One turn sends every row of this set to another row. A few are shown first. Where does it send the rows asked after them?
k_506: [-20.7   1.7  29.9  33.4  -2.8 -11.7  13.4  21.0  -5.9  12.9   2.2   1.8
  12.1  10.7]
k_790: [ -6.6  -6.7  23.6  -1.8  30.2  -2.6   0.6  27.9 -13.2   4.3   1.4  -8.7
  10.1   7.3]
k_657: [  7.7   5.4   6.4  11.0   7.0  11.1  -8.3  23.5  14.8  -9.6 -16.7 -14.5
   2.7   4.0]
k_535: [ -6.2 -11.0  -6.1  27.0 -19.6  -8.5   8.3   7.6  -7.2   0.2   3.4  -2.1
  16.7  12.8]
k_500: [-19.1   8.7  16.4  19.5  11.4   9.9   6.0  28.4  19.4  16.5  17.3  -5.7
  13.1  -0.9]
k_994: [ 18.4   3.0  -8.6  16.2  12.5   2.3  12.5  24.5   8.3  -8.0  -3.2 -11.2
   4.7  10.2]
k_623: [-3.9 24.8  7.9 38.1 10.8  1.6 -5.7 -2.3 -9.4 -6.0  5.4  5.0 11.7  9.9]
k_696: [-3.2  3.6 -9.8 44.4  9.2 15.1 -3.5  9.1 -8.4  8.2 -7.4 -6.1  3.4  8.5]
k_962: [ -5.3  -0.2  22.9  10.0  -0.9 -11.5   0.6   1.1   7.3  -1.2  19.4 -14.0
  24.4   4.7]
k_485: [-24.3  -6.1   2.3  23.6   6.7   4.9 -18.0  30.6 -17.7  -4.1  -2.6  14.5
   6.0   4.2]
k_841: [ 12.2  -1.3  -6.7  33.4  17.7   3.8  -2.0  26.4  -7.0  18.4 -10.9  -2.4
  11.4   0.3]
k_231: [  5.0  -3.1  -1.6   6.6  -0.5   2.5  -8.4   5.8   1.7  15.8  15.5  -4.8
  21.5 -11.6]
k_753: [-14.0  -4.9   6.7   6.1   0.9 -12.2  11.9  -6.3 -13.6   6.2  -7.4  -4.7
   5.3   6.5]
k_157: [-12.9  -3.0   7.5  21.3  30.5   5.4  13.4  16.3 -15.2   4.4  23.8  -8.8
   9.9  17.9]
k_158: [-11.2   3.8   8.7  21.2  -7.3  -0.2  26.3  31.4  -0.7   5.8  -4.6   8.8
  -5.0   9.5]
k_572: [-10.2  -4.2  30.3  15.5  17.7   6.9  -9.0  28.6 -23.2   8.5   3.6   4.4
   0.6  -0.6]
k_102: [ -6.0  -5.5  13.3  18.6 -12.1  -0.6  -4.4  39.6  16.1   8.7   3.4  -1.5
  22.7  -1.8]
k_94: [ -4.7   1.1  12.5  12.9  14.9  11.0   5.6  10.3 -12.1 -15.3  30.1  -6.5
  -0.7  11.7]
k_983: [-15.4  -2.2  -4.5  10.4   4.9   8.6 -13.0  22.6   0.2 -24.5  16.3   2.5
   8.1   8.7]
k_131: [  0.5  25.2  26.4  19.1  11.7   0.0 -11.6  18.7   4.0 -10.1  -9.3   3.8
   9.5   2.8]

k_535 moves to k_962
k_485 moves to k_623
And these:
k_841 moves to k_157
k_94 moves to k_657
k_231 moves to k_500

One turn sends every row of this set to another row. A few are shown first. Where does it send the rows asked after them?
k_685: [  3.5  -0.6   6.5 -20.8  -9.7  10.2   1.7   5.0  15.7  13.3   3.3  -3.1
   7.4 -12.9 -12.4  -1.2  -9.4  -4.9]
k_922: [ -1.4   5.8  16.8 -23.6  -8.5   7.5  12.9   7.3   9.2   3.3   1.5   3.9
   0.9 -15.2 -13.9  -8.2 -10.0  -6.0]
k_943: [ -8.5  -0.3  13.0 -20.9 -11.7  21.9   3.1   8.8   6.5  10.0   1.4  -2.8
   3.8 -16.5 -22.4  -4.9 -17.0  -3.3]
k_362: [-35.4 -18.5   6.0   5.9 -26.8  16.3   6.6 -36.4   7.5  -5.2  -4.2  -3.5
  -0.9  -3.1 -22.3   3.4 -19.6  -0.7]
k_564: [-26.4  15.8  -8.4 -17.0 -26.6  17.5  10.5 -21.5  23.1 -15.8 -10.7 -27.7
  -3.7   0.2   0.4 -15.1 -11.1  -5.2]
k_473: [-21.6  -6.8   2.4  -5.7  -9.2   0.4  10.2  -0.5  16.9  -8.0 -28.3   7.4
 -27.2   0.6  16.8  -0.9 -10.7  -2.3]
k_114: [-35.6 -19.0  18.9 -15.8 -24.8  12.9  -3.6 -11.2  -6.8 -13.1  19.3  10.3
   4.4   0.2   4.5 -10.3  -7.6   1.5]
k_5: [-25.0  -7.0  21.9  -5.3 -19.3  -1.2  28.3 -33.7   5.2 -25.6  -4.6   8.4
  -7.3  -0.4 -12.5  -9.2  -5.2  -7.2]
k_959: [-27.3  17.2  -6.5 -17.8 -27.3  19.8  11.1 -20.0  22.7 -16.6  -9.7 -25.6
  -4.5   0.7  -0.7 -16.6 -11.5  -5.2]
k_181: [-26.2  17.2  -8.0 -18.6 -24.6  16.6  11.8 -21.3  24.2 -18.5 -11.0 -26.4
  -5.3   0.8   0.6 -15.6  -6.9  -6.0]
k_28: [-10.2 -15.8   2.8   1.1 -15.8  -9.6  10.3 -38.1  23.6  -4.9  -4.2   0.5
  -0.4   4.0  -0.2   4.2  -0.8  -1.2]
k_672: [-20.4 -17.5  16.3 -19.0 -18.2   1.5  -0.6 -13.0   3.1 -14.3  19.4  12.5
   3.2   2.8  17.3  -8.4   1.0  -0.9]
k_139: [-29.6 -13.8  -2.6   2.4 -15.2  14.4   0.3  -1.9  13.8   4.7 -28.4  -1.7
 -22.9  -0.8   8.8   5.9 -19.0   0.4]
k_805: [-37.7  -5.9   8.8  -3.8 -14.5  15.4  10.7   3.3   5.8 -10.6 -30.2   5.9
 -27.3  -2.5   2.7  -2.8 -20.8  -3.5]
k_906: [-25.8 -23.6   7.1 -12.7 -24.8  10.4 -12.2 -13.8   6.2  -3.5  20.3   4.7
   9.6   1.8  13.6  -2.7  -5.7   3.9]

k_959 moves to k_564
k_139 moves to k_473
k_5 moves to k_362
And these:
k_114 moves to k_906
k_685 moves to k_922

